Here are some points:
tensor([-0.14, 0.43, 0.11, -0.77, 1.02, 0.76, -0.77, 1.06])
tensor([0.01, 1.11, -0.89, 0.65, 0.09, 0.32, 0.27, -0.19])
tensor([0.23, 0.92, -0.27, 0.37, 1.09, 0.73, 0.32, 0.41])
tensor([-0.47, -1.04, 0.35, -0.56, -0.91, -0.76, 0.33, -0.33])
tensor([-0.19, 0.66, 0.22, -0.60, -0.41, 0.11, 0.59, 0.61])
tensor([0.73, 0.26, 0.55, 1.27, 0.63, 0.36, 0.22, 0.28])
tensor([-0.38, 1.52, -1.91, 0.99, 0.26, -0.31, -0.50, -0.32])
tensor([-1.15, -1.21, -0.07, 1.48, 1.18, 1.11, 0.20, 0.50])
tensor([-1.51, -1.03, 0.29, -1.97, -1.68, -1.38, -0.71, -2.99])
tensor([0.23, -0.31, 0.50, 0.51, -0.40, -0.05, 0.52, -0.72])
tensor([-0.22, 0.67, -1.32, 0.40, 1.66, 0.36, -0.38, -0.08])
tensor([0.87, 0.27, 0.42, 0.35, 0.60, 1.25, -1.19, 1.59])
tensor([1.07, 0.26, -0.03, 0.71, 0.15, 0.88, -0.02, 0.02])
tensor([-0.04, 0.86, -1.37, 0.75, 1.92, 0.40, -0.50, 0.16])
tensor([-0.41, 0.91, -0.73, -0.99, -0.43, -0.57, 0.16, 0.62])
tensor([-0.34, -0.82, 0.42, -0.47, -0.87, -0.48, 0.48, -0.15])
tensor([-0.39, -0.25, 0.20, -0.54, -0.48, 0.24, 0.50, -0.79])
Then 12 other points, each followed by its number:
tensor([0.05, 1.57, -1.51, 0.52, 1.73, 0.19, 0.17, 0.47]) 0
tensor([1.78, 1.42, 0.49, -1.73, 0.83, 2.05, -0.85, 0.39]) 1
tensor([-1.23, -2.42, 1.72, -1.09, -2.14, -2.65, -0.29, -1.27]) 2
tensor([1.31, -0.61, -0.23, 1.63, -0.48, 0.07, 1.53, -1.04]) 3
tensor([-1.85, -2.22, 1.15, -1.88, -2.03, -3.09, -0.95, -1.34]) 4
tensor([-0.38, 0.06, 0.88, -0.70, 0.25, 1.06, -0.37, 1.21]) 5
tensor([0.86, 0.38, -0.17, 1.80, 0.60, 0.36, 0.46, -0.38]) 6
tensor([1.41, 0.46, -0.03, -0.03, 0.28, 0.92, -0.02, 0.49]) 7
tensor([1.11, 0.05, 0.22, 2.50, 1.08, -0.01, 0.22, 0.32]) 8
tensor([-2.90, -2.29, 1.71, -3.06, -1.43, -2.24, -0.38, -0.10]) 9
tensor([0.76, 0.01, -0.10, 0.82, -0.10, 0.59, 0.49, -0.32]) 10
tensor([-0.37, -0.32, 0.19, 0.70, 0.89, 0.94, 0.36, 0.56]) 11
Which two of these numbered points are nearest to each point below, ignoring the direction in which the first points spread most? Their numbers follow each, nearest first.
tensor([-0.59, -2.30, 1.01, 0.42, -0.54, -2.44, 0.25, -2.18]) > 8 2
tensor([0.77, 0.24, 0.20, 0.92, 0.00, 0.58, 1.13, -0.25]) > 10 6
tensor([-0.54, -0.48, 0.16, 1.07, 0.97, 1.00, 0.28, 0.43]) > 11 10
tensor([1.46, 0.59, -0.05, -0.16, 0.43, 1.13, -0.26, 0.43]) > 7 10
tensor([-0.70, 0.90, -0.48, -1.25, -0.50, -1.62, 0.14, -0.56]) > 0 7
tensor([2.19, 1.19, 0.60, -1.27, 0.73, 2.34, -0.87, 0.47]) > 1 7
tensor([1.37, -0.09, -0.21, 0.97, 0.52, 0.63, -0.36, -0.34]) > 10 6
tensor([-0.98, -2.09, 1.84, -1.51, -1.80, -2.27, 0.04, -0.68]) > 2 4
tensor([0.00, 0.77, -1.07, -0.43, 0.21, -0.60, -0.18, -0.15]) > 0 7
tensor([-0.82, 1.99, -2.18, 1.40, 0.78, 0.52, -0.71, -0.26]) > 0 6
tensor([-0.39, -1.26, 1.05, 2.71, 1.09, -0.74, -0.96, 1.08]) > 2 4
tensor([1.54, 0.47, -0.16, -0.02, 0.19, 1.01, 0.11, 0.41]) > 7 10
tensor([-0.39, -0.44, 0.35, 0.84, 0.65, 1.15, 0.56, 0.32]) > 11 10
tensor([-0.83, 0.91, -0.54, -1.01, -0.51, -1.00, -0.01, 0.21]) > 0 7
tensor([0.51, -0.05, 0.35, 2.47, 1.10, 0.17, 0.62, -0.56]) > 8 6
tensor([1.29, 0.61, -1.16, 1.04, 0.09, 0.20, 0.12, -0.81]) > 6 10
tensor([-0.33, 1.38, -0.93, -2.19, 0.71, -0.75, -0.48, 0.43]) > 0 5
